(in the rows, 128 means zero)
Each named move below is a turn or a mirror, shown by a few rows before and after it. Which moves, in which order, take the first row of each later pair to the second? The first pair is answered.
duzif (before |-> after):
[133 129 127  96 153 133 128 128 112 143 117 111 127  94 134 157 112 131
 119 178 121] |-> [105 153 127 108 161 119 123 127 110 144 102 104 109 122 136 159 142 127
 121 147 104]
[ 98 171 168 139 151  94  93 125 110 123 126 144 134 148 147 109 116 144
 116  82 111] |-> [141 136 168 127 138 118 102 123 112 121 151 159 166 108 139 104  67 154
 109 135 139]
[194  69 120  88 129 131 104 123 136 144 108 134  87 103 144 146 132 125
 107 136 127] |-> [164  90 123 100 136 120  99 124 135 145  93 125  69 132 146 149 165 117
 109 102 109]
[149 109 115 108 113 169 132 124 124  99 143 125 142 109 115 111  88 147
 107 131 140] |-> [102 150 115 121 127 145 119 124 123 104 115 111 107 160 122 117 140 137
 113  74 110]
muruf (before |-> after):
[110 135 126 124 122 131 130 119 135 121 138 136 134 148 108 105 139 127
 129 110 127] |-> [103 153 130 136 122 124 141 135 129 131 124 126 133 145 128 132 148 115
 130 118 135]
[142 135 142 132  90 100 109 110 123 110 107 135 148 132  92 106 140 120
 114 103 109] |-> [134 153 147 143  91  92 121 130 113 117  96 124 151 134 113 136 147 109
 116 114 117]
[106 158 122 155 115 111 135 147 134 136 137 122 139 160 132 134 144 139
 143 119 141] |-> [113 135 117 145 116 118 123 124 145 125 152 136 137 161 114 100 131 155
 140 108 132]
[148  99 129 118 128 137 125 114 134 123 146 147 131 107 111 110 106 136
 126 136 121] |-> [137 132 136 134 126 123 147 150 119 138 123 127 135 101 148 162 123 118
 128 153 134]
noti (before |-> after):
[ 86 173 133 151 121 120 141 141 133 135 142 127 142 149 120 128 134 143
 134 117 136] |-> [108 161 133 147 114 128 154 150 127 141 148 126 161 123 127 140 113 141
 132 153 154]
[105 136 116 140 156 110 103 142 126 135 124 122 104 174 140 119 170 125
 133 103  93] |-> [133 111 124 134 126 143 126 129 135 125 181 151 162 146 102  87 103 153
 129 139 130]
[134 125 122 123 115 131 136 131 135 116 135 150 138 128 108 113 121 135
 126 136 126] |-> [140 125 125 121 122 123 135 145 128 123 113 134 123 118 130 139 138 120
 120 149 123]
[ 95 171 123 150 128  98 137 162 116 149 106 102 128 145 161 175 164 103
 126 128 138] |-> [ 77 170 122 154 103 118 144 125 138 128 159 137 170 171 108 107 132 140
 132  95 141]
Now pairs of rows:
Each pair is two moves apart.
[116 154 130 147 133 104 133 147 107 131 123 121 146 104 164 171 165 108
 150 151 121] |-> [123 111 112 125 140 118  97  87 134 105 154 151 131 120 116  90 152 139
 146 107  95]
muruf then duzif
[126 126 119 140 130 146 130 108 115 120 111 134 113 148 130 101 155 134
 122  88 116] |-> [117 139 120 147 125 145 138 111 115 120 110 134 116 149 133 107 157 131
 122  89 120]
noti then duzif
[155  87 113 106 146 126 111 116 125 136 117 135  65 141 122 151 128 145
 120 133  92] |-> [171  78 113 103 134 135 118 119 124 134 135 143  89 123 113 143 105 152
 117 153 107]
noti then noti
[112 197 152 153  99 121 178 210 101 135 132 132 181 124 154 185 112 116
 132 164 162] |-> [130 114 127 112 109 150 116 112 149  92 190 184 166 150  72  49  78 175
 125  89 118]
duzif then muruf
[ 88 160 143 140 114 127 145 163  71 129 126 135 128  98 142 129 121 134
  78 131 109] |-> [119 120 140 125 123 130 130 152  76 130 124 140 115  74 141 120 109 134
  74 151 108]
muruf then noti
[109 131 116  89 161 109  94 132 111 135  76 124  92 129 146 141 147 105
 141 124 111] |-> [ 78 183 130 119 129 109 138 160 105 144  95 125 139 140 145 160 135 110
 148 137 141]
noti then muruf
[103 113 118 133  99 160 173 114 138  96 141 138 176 133 101  99 118 164
 138  84 133] |-> [ 96 139 129 151  91 154 197 152 120 112 123 120 184 122 136 148 123 145
 139 119 151]
muruf then duzif
[148 129 137 105 130 122 134 141 114 147 140 137 134 109 144 162 118 138
 114 135 139] |-> [145 125 134  98 144 117 115 126 116 144 126 138 105 120 146 154 140 137
 115 114 118]
muruf then noti
[131 114 139 148 105 141 132 121 148 141 141 131 127 127 133 117 107 149
 113 178 140] |-> [ 99 148 137 161 114 123 131 128 142 146 117 120 103 158 143 133 149 137
 119 142 122]
muruf then duzif
[122 151 139 136 119 134 142 143 128 122 133 130 151 138 131 137 111 129
 122 137 143] |-> [112 147 133 132 126 133 129 129 137 116 137 134 137 157 118 113 125 136
 123 107 128]
muruf then duzif
[123 149 122 146 145 106 142 106 131 135 105 121 115 161 153 123 145 122
 125 119 129] |-> [152 136 126 143 138 116 152 120 124 136 112 120 133 127 160 138 114 119
 118 163 149]
noti then noti
[136 134 126 128 143 120 113 149 109 142  96 102  97 126 158 160 153 102
 117 134 113] |-> [161 110 130 125 114 152 134 136 119 131 152 130 152  99 125 128  88 129
 117 166 149]
noti then noti
[124 135 136 125  99 134 139 134 138 132 136 145 156 139 122 108 116 145
 124 126 132] |-> [108 149 133 126 116 120 128 138 134 137 108 131 128 151 141 123 149 132
 125 107 112]
noti then noti
[154 157 119 129 119 181 164 138 148 127 183 170 186 121 149 105 103 128
 158 131 105] |-> [117 181 117 130 144 160 143 136 145 128 149 151 138 163 161 111 163 117
 164  77  66]
noti then noti
[157 105 128  87 128 136 121 124 123 131 166 152 149 110 123 128 107 139
 114 150 132] |-> [107 155 133 104 145 108 115 138 117 140 126 129 117 155 146 152 166 120
 123 104 105]
muruf then noti
[139 119 126 124 129 137 124 104 155 131 149 136 137 114 121 100 133 129
 143 125 126] |-> [115 152 131 140 135 124 134 130 141 145 127 116 127 127 145 136 161 109
 146 122 126]
duzif then muruf
[164  87 127  80 110 111 161 134 119  92 160 150 132 111 111 136 108 138
 121 119 147] |-> [130 105 122  85 117 102 147 121 126  88 148 147 103 150 105 120 143 135
 127  66 118]
noti then noti
[ 62 188 124 142 112 143 174 141 137 142 189 159 197 162 121  75 139 145
 138  81 173] |-> [147  91 111  96 125 167 141 114 143 135 204 174 191  96 111  47  86 151
 123 137 179]
noti then muruf
[155 143 130 139  75 152 128  94 156 101 173 146 163  82 110  89  73 146
 146 153 163] |-> [ 78 210 129 160  97 113 118 101 153 105 126 120 111 153 133 112 162 125
 162  70 121]
duzif then muruf
[121 143 126 138 144 128 143 155  95 149  77 129  87 150 157 199 132 125
 108 138 132] |-> [168  71 112 108 139 160 118 103 118 125 125 165 105 123 107 125  75 157
 101 147 135]
duzif then muruf
[141 118 123 110 133 103  95 113  98 134  91 144 100 148 147 128 160 117
 132  96  85] |-> [178 105 129 109 118 118 123 139  88 145  99 141 129 102 159 159 122 114
 125 163 121]
duzif then muruf
[108 117 156 157  91 143 114 135 144 130 132 166 179 137 124 111 130 136
 133 150 148] |-> [114 119 159 159  92 139 119 148 137 140 118 159 177 124 140 132 135 126
 132 167 151]
duzif then noti
[133 102 105  96 129 138 105 107 116 118 118 120  97 153 127 109 126 137
 120  94 116] |-> [142 127 118 110 113 138 138 149  95 139 111 105 124 125 153 166 112 120
 119 149 150]
noti then muruf
[140 106 136 137 133 136 113 110 105 118 102 135  90 172 122 139 139 135
 107  90 107] |-> [161 108 144 142 123 141 140 143  91 132 103 126 114 137 141 176 114 122
 104 148 143]
duzif then muruf
[150  63 138 126 135 130  97 135 121 134 144  97 117 103 116 121 144 105
 115 154 119] |-> [148  64 135 124 134 130  89 125 125 128 152 102 115 113 110 107 148 109
 113 140 112]
noti then duzif
[106 160 139 155 108 119 163 141 116 131 144 142 139 158 110 132 126 122
 109 103 141] |-> [137 121 130 138 107 136 147 121 127 122 161 158 142 136  96 105  96 133
 101 117 146]
noti then muruf
[119 125 128 149 135 129 108 136 124 151 105  98 147 129 166 170 117  98
 121 138 127] |-> [138  84 117 130 136 142  86  96 144 133 132 124 148 128 133 118  91 123
 117 126 120]
duzif then muruf
[107 167 153 153  89 140 178 136 124 130 172 156 209 130  97 135  83 156
 134 154 178] |-> [147  76 120 102 133 139  99  65 148 108 163 172 134 129  79  62  98 167
 123 107 118]
noti then muruf
[149 150 145 127 117 126 117 143 105 127 108 109 140 121 145 161 126 108
 114 182 138] |-> [157 131 139 120 104 143 114 116 115 113 142 132 162 121 112 115  97 132
 111 174 145]
noti then duzif
[103 111 114 135 138 127 106  99 134 116 127 133  94 167 105 103 164 131
 142  94  94] |-> [147  95 118 123 147 123 113 139 111 134  96 110  92 114 151 164 154 105
 133 166 119]
noti then noti
[101 185 139 127 112 100 160 145 105 162 130 109 132 126 108  94 137 172
 158 117 121] |-> [126 175 135 120 122  94 157 163  94 174 105  98 119  99 137 127 142 156
 153 151 127]
duzif then noti
[148  81 124 120 159 114  87  82 135 119 109 118  87 127 108  88 144 122
 124  93  97] |-> [178  61 124 110 157 118  92  91 130 124 107 119  98  94 118 105 121 120
 117 135 115]
duzif then noti
[ 72 173 143 158 111 151 153 108 154 114 175 157 183 179  77  66 108 163
 133  74 133] |-> [100 185 155 169  91 154 191 157 131 137 170 142 216 132 111 128  81 145
 131 154 176]
muruf then duzif
[132 115 119 132 131 132 143 143  86 117 153 128 117 121 106 114 148 106
 112  75 154] |-> [137 112 121 128 134 129 144 152  79 120 144 118 113 116 122 131 154  96
 112  87 154]
noti then noti
[151 150 133 136 108 135 134 153 101 114  89 114 129 130 173 155  99 137
 129 105 130] |-> [152 143 134 136  94 146 141 141 110 107 114 130 152 125 151 127  72 153
 130 107 139]
noti then noti
[127 125 145 115 145 114  78 128 143 134 125 172  96 103 100 131 137 127
 134 126 101] |-> [117 133 148 121 141 113  81 124 144 130 132 172 100 113  96 126 141 132
 137 117 101]
noti then duzif
[122 149 144 150 123 108 145 156 116 132  96 118 116 116 153 183 147 106
 125 140 130] |-> [135 135 146 149  94 134 161 140 130 116 148 145 167 100 117 143  93 135
 124 156 155]
noti then noti
[117 146  80 120 154 105  65 116 108 149  97 126  89 183 111 137 150 135
 117  67 130] |-> [131 179 100 143 115 121 132 170  88 166 119 121 162 141 128 184  96 131
 113 150 200]
noti then muruf
[111 124 110 106 153 106 116 141 130 137  98 111  70 163 165 170 183 127
 123 103 113] |-> [166  89 118  96 125 133 145 152 125 136 139 130 132  97 155 171 105 141
 112 189 166]
noti then noti
[122 124 112 136 133 149 157 137 153 137 171 141 148 152 108 130 123 129
 150 115 106] |-> [123 135 117 144 133 146 170 148 148 141 165 136 153 143 123 153 122 125
 149 131 114]
muruf then duzif
[136 154 136 156  75 149 190 153 131 140 184 145 220 110 124 120  72 149
 144 168 198] |-> [160  64  99  98 138 140  85  64 160 109 162 160 117 136  93  30 113 163
 138  80 111]
noti then muruf
[ 88 172 146 129  81  99 146 174 121 152 140  79 162 158 108 150 123 123
 146  91 136] |-> [102 162 145 126  84  98 151 190 115 160 130  71 162 137 119 169 117 117
 142 114 146]
noti then noti
[132 143 138  73 127 151 129 126 143 115 123 128 164 115 118  79  89 112
 122 114 120] |-> [141 146 139  73 126 151 134 141 135 123 118 120 170  98 131 100  84 104
 123 137 130]
duzif then noti
[128 156 118 147 131 151 100 119 104 151 124 129  80 112 148 147 151  92
 115 110 102] |-> [109 186 127 164 110 156 132 132 106 153 141 132 113 120 136 151 138  97
 120 117 125]
noti then muruf
[136 140 133 139 166 120  90 155 132 119 137 105 131 111 149 142 137 114
 103 125 115] |-> [126 140 132 142 163 121  85 140 140 112 149 114 131 128 134 117 140 124
 104 101 106]
duzif then noti
